Look-ups in named tables: a row name and a column name give one cell, copied from the table.

kitokar
cols = zosune, ket, depev, bonuge, nunu, gom
vano: [203, 175, 127, 123, 182, 125]
gak: [220, 173, 84, 92, 181, 87]
sotilak: [219, 173, 90, 95, 181, 91]
gopebu: [146, 218, 203, 203, 225, 208]
defazoz: [144, 219, 208, 208, 226, 213]
gek: [146, 218, 205, 205, 226, 209]
dad: [151, 247, 216, 209, 254, 217]
movezi: [94, 68, 174, 191, 60, 174]
datasud: [219, 172, 84, 93, 180, 87]
fufuraf: [133, 211, 217, 224, 215, 225]
tipeteg: [141, 221, 214, 215, 227, 219]

dad, depev => 216
gek, nunu => 226
movezi, ket => 68
fufuraf, zosune => 133
gak, zosune => 220
sotilak, zosune => 219
defazoz, depev => 208
tipeteg, zosune => 141
defazoz, ket => 219
fufuraf, bonuge => 224
gopebu, bonuge => 203
fufuraf, gom => 225
Which row has the largest gom? fufuraf

seno:
|  | kosonat | darafa | kizefu | kup | zamubik | kezun | lukolan | zili | farek |
|---|---|---|---|---|---|---|---|---|---|
| sebosog | 148 | 141 | 225 | 141 | 140 | 215 | 110 | 141 | 135 |
| num | 151 | 149 | 208 | 139 | 134 | 226 | 119 | 133 | 154 |
| nibiguf | 131 | 130 | 84 | 147 | 144 | 100 | 146 | 170 | 154 |
| fanani | 171 | 147 | 83 | 130 | 129 | 111 | 139 | 132 | 151 |
| ref | 162 | 144 | 84 | 124 | 126 | 150 | 113 | 154 | 154 |
| lugudes | 138 | 143 | 59 | 143 | 142 | 71 | 152 | 143 | 147 |
| tid | 110 | 146 | 126 | 148 | 155 | 122 | 127 | 146 | 119 |
| ses | 125 | 126 | 163 | 148 | 150 | 147 | 119 | 174 | 125 |
| petonep | 163 | 162 | 160 | 133 | 134 | 176 | 126 | 107 | 147 |
| rap | 146 | 145 | 185 | 147 | 152 | 117 | 135 | 119 | 113 |
| fav | 141 | 135 | 134 | 159 | 147 | 102 | 173 | 137 | 165 |
| susug | 116 | 138 | 138 | 143 | 150 | 147 | 110 | 165 | 120 |

ref, kosonat -> 162
petonep, kizefu -> 160
num, kezun -> 226
fanani, zili -> 132
lugudes, kup -> 143
sebosog, zili -> 141
lugudes, kizefu -> 59
tid, zili -> 146
lugudes, farek -> 147
fav, kup -> 159
sebosog, kizefu -> 225
susug, kup -> 143
ses, lukolan -> 119
ref, farek -> 154
fav, kosonat -> 141
rap, zili -> 119
lugudes, zamubik -> 142
fav, zamubik -> 147
tid, kup -> 148
ses, zamubik -> 150
Which row has the largest kezun? num

kod =
|  | bufubat | lar | kobevu | zem | gan | ruv | bug | rizupu | datefi |
|---|---|---|---|---|---|---|---|---|---|
| lak | 53 | 119 | 74 | 65 | 46 | 111 | 46 | 147 | 103 |
| zeder | 53 | 132 | 74 | 65 | 46 | 131 | 46 | 203 | 105 |
| dor | 53 | 118 | 74 | 65 | 46 | 111 | 46 | 116 | 103 |
| kule | 53 | 119 | 74 | 65 | 46 | 111 | 49 | 147 | 103 |
| putidul | 53 | 119 | 74 | 65 | 46 | 111 | 46 | 134 | 103 |
| sif | 53 | 138 | 74 | 65 | 46 | 129 | 46 | 216 | 108 |
| gimunu | 112 | 112 | 74 | 65 | 46 | 111 | 108 | 91 | 103 |
| guzos | 53 | 135 | 74 | 65 | 46 | 127 | 46 | 214 | 122 |
| sog | 53 | 119 | 74 | 65 | 46 | 111 | 46 | 147 | 103 |
| mito | 53 | 94 | 74 | 65 | 46 | 106 | 46 | 64 | 103 |
| vesafik | 53 | 105 | 74 | 65 | 46 | 111 | 46 | 84 | 103 |
| rov | 53 | 89 | 74 | 65 | 46 | 109 | 46 | 58 | 103 |
| gedud | 52 | 123 | 74 | 65 | 46 | 119 | 46 | 190 | 120 |
| vebifen | 53 | 119 | 74 | 65 | 46 | 111 | 46 | 147 | 103 |

zem of vebifen is 65
bufubat of mito is 53
zem of gedud is 65
rizupu of guzos is 214
lar of zeder is 132
ruv of dor is 111
lar of lak is 119
zem of zeder is 65
kobevu of mito is 74
gan of sog is 46
bug of dor is 46
gan of rov is 46
ruv of guzos is 127
bug of zeder is 46
Which row has the largest bufubat? gimunu

neran:
columns: kimudu, verugez, pokev, guv, fes, fabo, vafikik
pipota: [-0.3, -0.1, -0.3, -0.2, -0.5, -1.0, -0.2]
mesure: [-0.2, -0.5, 0.0, -0.5, -0.1, 0.1, -0.6]
nugazu: [0.1, -0.4, -0.3, -0.5, -0.3, 0.2, -0.3]
lofif: [-0.2, -0.2, -0.4, -0.3, -0.1, 0.1, -0.2]
bod: [0.0, -0.1, -0.1, -0.2, -0.4, 0.1, -0.1]
zin: [-0.5, -0.1, -0.3, -0.1, 0.2, -0.5, -0.1]
zuso: [-0.6, -0.4, 0.0, 0.2, -0.5, 0.0, -0.4]
tilokuv: [-0.5, -0.7, -0.3, 0.0, -0.6, -0.6, -0.7]
dul: [-0.5, -0.3, -0.6, -0.3, -0.1, 0.0, -0.3]
zeri: [-0.4, -0.4, 0.0, -0.4, 0.7, -0.4, -0.3]
gutoni: [-0.1, -0.5, -0.5, 0.1, -0.6, -0.3, -0.5]
ruvuv: [-0.1, -0.4, -0.2, 0.0, -0.3, -0.9, -0.4]
telerok: [-0.3, -0.5, -0.3, 0.4, -0.2, -0.5, -0.6]

What is the pokev of nugazu in neran?
-0.3
What is the vafikik of tilokuv in neran?
-0.7
What is the guv of nugazu in neran?
-0.5
What is the guv of zin in neran?
-0.1
What is the kimudu of ruvuv in neran?
-0.1
What is the verugez of tilokuv in neran?
-0.7
What is the verugez of telerok in neran?
-0.5
What is the fes of gutoni in neran?
-0.6
What is the kimudu of telerok in neran?
-0.3
What is the verugez of dul in neran?
-0.3
What is the guv of telerok in neran?
0.4
What is the fes of zin in neran?
0.2
What is the vafikik of zuso in neran?
-0.4
What is the fabo of telerok in neran?
-0.5
What is the fes of lofif in neran?
-0.1
What is the verugez of ruvuv in neran?
-0.4
What is the fabo of lofif in neran?
0.1

